In the rows, 128 means zero.
One turn sends every row of this set to another row. A few are shown first. Where does it send the rows asked after them?
J: [126 144 168 104 141 112 103 133 136 144 113 118  96  96]
G: [119 126 107 114 142 147 147 131 136 123 112 113 106  94]
U: [143 133 147  97 130 127 121 137 140 107 137 133 110 143]
A: [125 150 169 103 144 115 103 136 126 147 110 121 101  99]
R: [117 135 108 113 147 152 146 135 121 127 106 117 114  97]
B: [148 156 134  89 120 102 132 112 107 137 128 110 129 107]
C: [132 152 110 141 136 122 134 148 136 114 129 111  83 113]
Z: [129 162 114 135 144 130 139 157 120 116 119 123  88 122]
L: [118 132 105 121 141 150 139 128 126 127 114 105 117  90]
T: [125 148 166 109 140 113  98 132 128 148 115 113 104  94]
W: [140 152 146 107 134 136 110 137 108 118 135 127 136 141]
Y: [148 152 137  77 124 102 144 118 115 132 120 125 117 115]
M: [129 164 110 148 139 129 127 148 115 120 128 107 100 112]
P: [144 135 140 118 121 125 102 124 137 113 151 107 127 127]
D: [150 144 134  86 116  96 138 110 128 130 130 111 115 106]

J moves to T
U moves to P
R moves to G
And these:
M moves to Z
B moves to Y

One turn sends every row of this set to another row. A few are shown first. Where does it send the rows asked after them?
Ril: [116 134 120 147 129 134  97 131  94 104 141 111 138 120 149 118  96 155
 135 112 154]
nem: [ 91 127 137 130 149 138 131 114  93 155 149 143 117 142 128 125 112 161
 136 102 137]
rit: [110 134  82 120 146 147  89 149  88 128 156 145 112 131 140  91 135 150
 146 106 154]
vunol: [149 124  97 121 125 151  92 112  89 143 145 161 132 107 159 126 116 169
 138 117 135]
fik: [123 125 139 156 165 114 100 132 135 143 122 132 113 133 150 102 132 150
 145 124 163]
Buv: [137 119 130 148 153 149 112 133  98 121 153 152 122 150 127 111 127 159
 106 128 129]
Nomib: [119 134 118 109 152 140 135 137  99 136 146 145 154 123 150 114 107 183
 150 102 174]
datog: [111 120 131 130 130 138  81 147 106 152 137 134 106 115 162 109 131 139
 110 100 131]
Rus: [132 138 106 113 158 106  72 136 107 132 124 144 119 119 180  97 123 155
 143 111 144]
remu: [145 141 114 120 158 146 100 162 103 145 150 156 133 112 144  76 105 174
 132 116 135]
dil: [107 143 119 134 125 143  73 132 102 168 143 181 123 122 139  97 129 153
 125 120 137]
ber: [110 133 113 122 155 144 103 134  74 116 151 138 137 148 141 129 116 147
 160  93 169]
posi: [135 139 149 125 139 125  99 136 105 114 127 170 156 134 139 112  98 166
 134 133 151]
biv: [116 134 126 102 149 144  93 138 103 126 142 171 119 169 153 129 133 157
 142 138 152]
mig: [138 132 126 139 158 139  88 112  69 146 166 149 138 132 170 119 103 167
 111 105 145]
fufeb: [120 138 124 139 149 123  98 143 107 161 133 140 141  99 163 104 122 173
 101 125 169]
nim: [128 141 136 120 156 138  82 164  87 154 154 148 143 108 144  93 109 163
 127 116 179]
Vek: [127 140 102 110 145 129 115 114 118 157 151 160 140 134 167 140 138 171
 146 105 154]
neni: [127 139 128 119 147 151  78 151 116 146 113 143 127 120 160 108 103 163
 176 110 147]
rovu: [ 87 129 126 123 128 127 119 131 123 141 145 168 115 143 144 105 132 144
 154 115 165]
vugab: [ 96 140 142 150 148 135 106 134  99 137 134 128 136 117 152  77 108 168
 147  89 146]
Fite: [118 133 131 168 148 135 100 122 124 135 154 162 124 157 139 133 129 143
 135 113 158]
Bok: [129 131 127 111 160 138  91 122  94 191 136 151 126 136 156 131 124 159
 134 130 164]
bubak: [132 122 127 119 175 127 111 121 109 108 140 150 118 140 164 128 140 180
 153 107 147]
romad: [116 126 114 122 141 142 118 131 103 133 150 138 113 144 145 102 152 150
 133  96 112]
Pilol: [133 130 125 147 151 133  95 130  84 147 114 126 130 118 152  88 111 158
 115 147 149]
zev: [120 127 152 113 156 132 102 129 103 155 108 139 125 151 147 122 135 143
 162 120 147]
simo: [148 131  99 163 155 139  92 137  97 134 139 161 125 116 146  84  99 158
 131 132 153]
vir: [138 132 162 144 129 150  94 138 124 149 163 158 142 130 159 120 106 159
 130 116 158]
tuku: [113 133 115 135 169 128  90 102  90 146 165 128 102 139 149 124 134 160
 156 104 151]

fik moves to Nomib
remu moves to Pilol
biv moves to tuku
And these:
zev moves to ber
vir moves to vunol
dil moves to Rus

